In the rows, zero is written as 128.
One turn moves every row onto another: examples first, then more rows asked:
sogid: [ 95  91 138 153 120 138 141 139 104 143 138 118 100 126 118 142  91 120
 129]
rizi: [117 130 119 134 126 134 166 138  91 146 142 144 125 126 150 105 136 143
 162]
kez: [108  98 146 136 141 127 122 111 147 149 136 142 132  97 137 116 100 118
 139]
bok: [116 131 112 124 128 132 166 122  89 144 139 143 126 133 134  96 124 141
 150]
fufir: [115 121 135 146 103 116 141 100 112 147 163 113 148 107 133 126  90 119
 130]
rin: [118  99 157 114  96 131 135 135 128 151 138 143 146 120 138 135  90 127
 137]
Nukoz: [113 112 145 123 136 120 126 107 136 149 144 149 136  98 137 125  90 110
 142]
kala: [119 109 130 129 136 147 170 129  95 144 140 144 129 120 148 108 141 151
 152]
sis: [129  90 169 158 103 133 158 133 143 140 152 138 126 117 115 106 106 116
 130]
fogug: [113 116 146 133 147 114 139 101 138 148 146 143 125 108 141 125  92 101
 143]
Vara: [115 122 118 140 130 138 164 139  98 146 136 139 123 126 150  99 142 146
 158]
Kab: [119 118 145 157 117 126 129 153 135 109 134 117 137 131 119 125 111 124
 147]
kem: [122 117 130 129 137 141 177 125  91 144 145 145 126 124 151 112 138 144
 155]
riv: [ 99 100 136 147 118 133 143 136  99 142 143 120 100 126 119 147  86 115
 131]
pipa: [132  97 169 147  94 131 154 134 134 138 155 143 133 113 112 114 100 116
 133]
nosab: [109 106 135 151 102 129 128 109 122 149 154 110 151  99 130 117  98 134
 125]
Mubu: [124 115 156 125 111 114 165 119 123 148 150 138 128 140 147 140  85 102
 141]
Kal: [123 129 144 149 112 122 132 151 126 108 139 121 139 131 118 133 105 118
 151]
lutum: [122 115 129 124 132 144 171 129  91 144 144 148 129 119 148 112 138 148
 155]
ges: [114 124 112 123 125 140 157 128  92 145 136 143 130 126 133  92 128 149
 149]
pigu: [105  99 135 169 118 127 140 103 133 149 150  99 139 110 136 107 105 127
 124]
kero: [ 98  96 138 146 115 138 138 139 101 143 141 120 103 124 117 146  88 120
 128]
Favo: [115 124 118 135 125 137 161 142  94 147 138 143 129 124 148 102 139 147
 159]
Kuv: [113  94 156 151 131 122 168 118 145 149 137 122 115 150 151 122 104 108
 134]
fef: [116 127 118 140 130 134 170 137  95 146 140 139 121 131 150 103 140 141
 160]
korif: [132 100 169 159 107 124 168 126 138 138 157 136 120 125 118 110 103 104
 133]
Tebo: [119 118 144 165 123 121 139 147 137 108 135 113 129 139 122 123 113 116
 147]
puged: [119 111 129 133 140 143 177 125  96 145 141 142 125 123 150 108 142 147
 153]
mobo: [112 116 135 165 120 113 154  94 122 147 161 103 135 117 140 117  96 114
 129]
tovoz: [108 103 146 144 151 121 135 104 149 149 139 137 122 109 142 114 101 107
 140]
Viki: [135 106 169 148  98 123 165 127 129 139 161 143 127 121 115 117  96 107
 135]
zabit: [111 117 112 133 132 140 160 127 101 145 133 137 123 130 133  86 135 149
 146]
lazeg: [ 96  95 137 153 122 134 145 134 103 142 141 116  98 129 119 144  90 115
 129]
Meb: [123 130 144 156 119 114 141 144 129 106 140 117 131 139 122 131 106 110
 151]
zuga: [109  75 157 142 114 141 140 136 148 151 127 129 131 128 142 117 108 132
 129]
Gif: [112 126 112 135 137 132 171 121  96 144 137 137 119 137 137  89 131 140
 148]

Kab -> Kal
pigu -> nosab
Now these:
ges -> bok
fogug -> tovoz
sis -> pipa
kem -> puged
Mubu -> Kuv
Vara -> Favo
kero -> riv

One turn moves every row onto another: examples first, then more rows asked:
nunag: [131 139 105 160 105 134 144 112 126 135 117 149 106 136 127]
turif: [124 126 113 111 118 120 126 135 130 155 121 148  94 134 134]
lidu: [ 99 119 128 135 120 162 135 112 115 105 141 131 100 127 130]
Fof: [129 153 150 128 101 129 152 157 126 101 137 135 130 147 130]
rifa: [102 147 139 141 106 110 141 154 133 112 122 137 141 155 106]
Ved: [112 156 152 124 101  93 141 143 121 114 132 141 123 149 115]
gigir: [114 154 148 120 104 100 136 144 116 110 126 132 118 148 104]
kopap: [110 139 118 130 121 158 129 126 115 102 145 117  91 125 139]
tasuf: [102 113 130 128 136 125 129 124 122 108 126 144  98 146  93]
fedo: [115 161 114 128 113 110 135 131 121 114 164 120 135 143 129]
tuvo: [104 137 122 122 125 117 141 123 162 129 136 131  98 152 104]
zug: [117 153 148 130 106 117 153 158 141 104 139 137 130 148 134]
fasun: [ 94 140 121 111 105 121 104 131 125 139 121 148 109 159 131]
Tok: [137 140 106 151 106 127 162 131 119 125 115 150  99 136 130]
zonab: [111 140 130 116 112 159 132 114 116 134 142 120  82 149 136]
pigem: [114 122 121 125 138 118 153 131 139 136 112 155 106 141 110]
Dofef: [119 148 144 130 102 138 152 103 133 129 147 154 122 147 147]
zuban: [102 126 121 126  98 102 136 134 131 100 170 144 106 140 123]
refi: [116 148 120 116 139 120 107 141 117 106 125 130  96 147 114]
pizab: [118 149 103 152  86 143 150 137 132 131 134 124 115 149 135]
sipo: [109 146 132 127 127 161 128 103 129 129 132 117  92 156 126]
vune: [132 137 117 137 105 136 168 130  96 121 145 120 109 131 130]
mim: [104 146 144 130 114 116 136 149 127 109 120 136 139 155  99]
tibis: [124 143 112 112 130 113 128 143 118 140 106 151  99 142 131]
nok: [119 120 116 122 137 129 139 131 150 150 120 148 106 134 120]
duda: [ 94 136 124 122 134 151 121 114 108 122 134 112 116 134 123]
der: [107 135 146 136  82 113 151 158 122 110 133 147 127 151 126]
gat: [115 130 146 134  86 122 157 153 117 105 133 141 125 148 122]
lum: [141 153 122 145 121 138 138 105 131 130 122 153 112 134 143]
Kezop: [ 93 127 119 142 106 118 143 118 117 117 157 142 150 146 116]
dosor: [124 137 133 134 126 161 158 131 104 122 133 136 139 139 142]
pep: [101 126 124 128 116 171 144 119 131 134 137 118  93 151 123]
rosib: [102 134 120 136 109 151 130 105 115 132 129 115  85 157 118]
zogo: [101 135 119 129 120 129 119 146 139 100 157 143 134 152 132]
Pef: [137 147 126 140 126 139 155 119 124 126 115 163 120 142 149]
gafe: [ 97 129 121 120 125 137 136 111 107 122 140 107  98 125 114]

duda -> kopap
fasun -> pizab
Fof -> gigir
Now these:
zonab -> rosib
zug -> Ved
fedo -> zuban
vune -> tasuf
nunag -> nok
Tok -> pigem

One turn moves every row onto another: examples first, then more rows asked:
fuva: [129 143 164 141 120 131 108 123 133 126 123 144 149 104 129 143 199 120
  89 107 114 148 124  77 125 141 123 157 113 155 121 142 170 143 141 126
 141 132 136]
pami: [136 143 147 153 114 142 109 123 133 121 127 138 150 105 135 142 195 127
 105 113 111 159 122  93 129 135 115 159 118 130 117 158 163 157 152 123
 145 114 145]
Geb: [133 142 107 127 128 148 122 123 141 132 131 165 168 103 119 146 172 123
  95 115 105 117  94 109 123 141 122 114 113 148 135 147 172 151 147 114
 116 134 137]
tikag: [141 147 156 140 111 134  93 121 142 135 131 146 155 102 123 139 186 130
  96 114 109 148 106 101 132 134 121 173 119 138 133 144 171 151 146 125
 131 133 147]
Medi: [190 118 125 149 123 151  98 113 132 120 128 143 125 119 106 128 165  98
  74 103 140 146 112 160 129 134 128 139 135 126 112 126 159 140 162 136
 130 123 129]
dilig: [172 132 119 149 123 149 124 132 101 106 144 173 149 124 132 145 163  90
  74 117 101 148 143 122 119 146 144 117 139 162 105 137 162 132 160 116
 159 124 124]
zez: [179 117 128 107 121 118 114 115 134 126 113 148 152 110 128 134 165 124
  85 109 108 117 125 174 134 148 124 159  99 158 120 101 139 147 136 131
 149 127 150]
zaso: [128 135 119 125 135 146 118 121 143 132 119 141 151 104 123 145 189 105
  91  98 124 127  82 103 121 141 125 103 112 150 114 130 150 143 155 119
 131 135 135]
Mab: [134 143 151 140 115 125 121 128 128 131 126 160 158  99 128 137 188 127
 106 120 114 147 120  96 116 151 121 162 122 136 131 151 184 147 140 111
 140 118 143]
fanaf: [187 127 157 154 123 144 123 125 134 125 128 155 167 111 136 147 144  92
  89 109 109 145 134 152 124 133 116 148 112 144 110 104 161 127 162  99
 125 149 132]
mik: [137 141 120 123 129 141 116 126 151 139 128 159 164  93 104 146 173 121
  87 108 121 111  84 113 124 141 123 117 110 146 133 142 165 152 146 119
 116 130 144]
dep: [125 129 115 138 148 117 115 130 132 142 140 153 135 106  88 123 147 122
  62 104 133 129 119 100 129 129 140 139 116 146 101 104 127 142 136 128
 151 129 119]
lomis: [196 117 117 155 139 142 110 121 129 126 109 159 142 112 130 151 163 160
  88  99 122 112 152 139 125 132 112 173 121 175 106 129 147 143 149 117
 145 129 124]
deze: [181 107 172 159 119 128 121 123 134 136 137 144 150 107 112 143 140 107
  91 107 116 143 122 164 124 127 110 136 106 115 108 121 151 138 147 115
 147 135 138]
baz: [164 125 114 122 127 124 133 123 105  99 119 140 153 132 148 141 156 139
  91 123  88 123 143 158 126 147 118 143  98 145 108 130 136 154 150 128
 162 116 135]
Bafa: [159 133 125 124 129 109 122 121 112 107 112 169 151 130 139 152 142 136
  89 123  87 105 150 139 134 146 127 143  93 165 128 117 147 142 131 127
 148 116 146]
zosam: [135 133  79 151 142 139 136 133 124 118 145 169 156 108 106 124 149 135
  74 116 117 135 149 102 118 132 125 143 125 146 103 128 146 154 148 115
 145 116 120]
Fabop: [130 131  99 145 141 122 125 134 132 127 148 173 148 105  92 132 142 135
  65 112 123 115 139  92 113 131 131 138 120 159 112 120 147 140 125 124
 152 132 129]
givo: [131 146 144 141 119 132 102 124 129 124 118 143 147 104 143 138 198 117
 106 107 120 155 101  99 123 147 121 164 128 133 119 130 177 136 150 114
 146 131 142]
tez: [122 130 122 135 136 142 117 125 139 131 127 151 152 100 104 141 176 130
  85 107 112 125  90 109 129 138 116 101 107 129 122 147 157 165 158 122
 131 105 128]
Vomu: [175 105 125 143 140 117 124 132 105 141 124 163 137 108 131 150 168 146
 101 100 111 123 132 141 122 145 124 152 123 168  96 127 141 129 130 112
 189 139 123]
Zel: [160 132 155 147 134 119 105 131 110 122 142 169 123 124  88 148 140 118
  57 120 118 118 123 126 129 140 142 126 115 143 127 137 174 127 130 144
 139 130 119]
Far: [118 136 116 134 140 145 117 126 134 124 124 155 149 105 122 151 187 114
  88 101 109 125  91  92 127 141 122  97 106 153 117 131 161 142 149 119
 132 130 128]
sule: [165 116 160 173 124 131 127 130 113 114 146 168 157 114 123 158 134 120
  88 117  84 140 144 141 127 128 107 125 100 126 110 131 164 138 144 111
 153 129 129]
bivin: [140 128  71 150 135 143 122 120 130 126 140 160 150 114 125 124 154 109
  91 107 119 151 135 107 126 125 131 138 134 148  96 112 128 143 147 109
 149 130 131]
bopu: [144 131 100 139 141 130 109 122 148 138 134 141 141 113  90 113 141 131
  71 108 144 129 117 118 125 121 131 155 126 129 109 110 129 150 151 127
 131 131 126]
kize: [195 124 107 149 108 157 112 118 124 116 145 165 149 117 124 139 165  93
  86 112 119 146 126 153 118 138 133 134 145 147 114 140 164 135 150 123
 146 136 144]
zesu: [177 109 124 143 153 126 113 123 106 152 105 161 133 115 128 134 161 143
 102 102 110 140 136 152 150 142 126 167 119 149 103 112 139 141 155 106
 150 113 105]
nibo: [168 125 153 145 136 128  90 120 125 133 126 152 112 121  93 139 156  92
  63 102 133 136 109 138 143 136 142 131 120 139 118 112 158 125 144 142
 130 127 121]
ker: [181 123 145 145 145 125 110 129 111 147 112 158 148 119 128 149 148 147
  87 108 105 125 148 125 140 131 137 157 117 169 102 126 116 150 164 111
 162 113 114]
rapup: [178 126 133 137 152 118 126 134 109 134 110 150 137 122 122 145 150 164
  89 113 127 107 134 144 119 146 126 177 118 157 107 130 155 131 147 117
 145 142 106]
Rof: [174 124 120 117 124 128 114 111 124 103 104 136 151 128 158 140 168 119
  87 104 105 123 136 150 124 144 122 143 109 166 106  99 128 142 156 122
 159 127 145]
kis: [176 109 133 154 139 120 102 115 117 145 117 149 120 128 129 156 154 146
 106  99 111 118 133 130 140 124 127 156 113 165 105 128 126 128 126 126
 160 149 128]
devad: [170 120 148 168 130 148 133 126 118  96 131 143 151 122 144 153 154 108
  86 106 106 144 140 139 110 133 100 129 110 137  92 117 167 123 157 108
 147 152 119]
doko: [166 118 179 167 137 131 120 129 132 109 123 136 135 109 113 157 151 111
  70  95 130 128 129 139 118 132 103 132  96 133  97 107 162 122 146 125
 145 138 125]
mura: [150 130  74 139 131 139 117 120 144 135 144 150 146 111 110 121 151 116
  91 108 136 135 116 126 122 123 130 157 132 141 105 114 136 137 134 121
 136 152 140]
vot: [160 136 139 152 134 136 123 137  96 100 143 165 138 129 107 148 148 120
  56 125 107 130 146 115 117 144 137 117 123 147 113 149 169 141 156 134
 148 113 107]
poz: [126 131 163 138 117 121 107 120 129 132 124 137 143 107 122 126 191 136
  93 113 115 155 108  98 116 143 115 155 120 122 126 143 173 152 151 123
 147 121 127]
bega: [165 106 141 126 129 110 110 107 132 115 103 139 130 122 118 135 158 143
  78 105 114 112 138 156 132 138 112 141  90 144 119 111 136 155 136 144
 151 104 141]
ropu: [149 123 137 121 146 108 122 123 110 106 101 148 128 122 129 148 164 128
  75 106 106 112 142 140 143 153 122 143  81 162 112  99 146 136 130 139
 149 114 127]
Tagel: [132 131 112 131 129 152 123 118 139 131 127 141 159 109 119 137 177 124
  96 110 111 132  92 113 123 136 118 104 112 129 120 153 149 166 166 118
 124 117 128]
Gabav: [165 132 176 162 139 127 123 138 122 118 126 175 157 102 115 160 137 110
  70 110 104 128 138 135 133 142 115 141  97 145 114 100 177 124 147 107
 133 127 122]

rapup -> ker
baz -> Rof
Zel -> vot
Now these:
mik -> tez
doko -> Gabav
tikag -> poz
dep -> Fabop

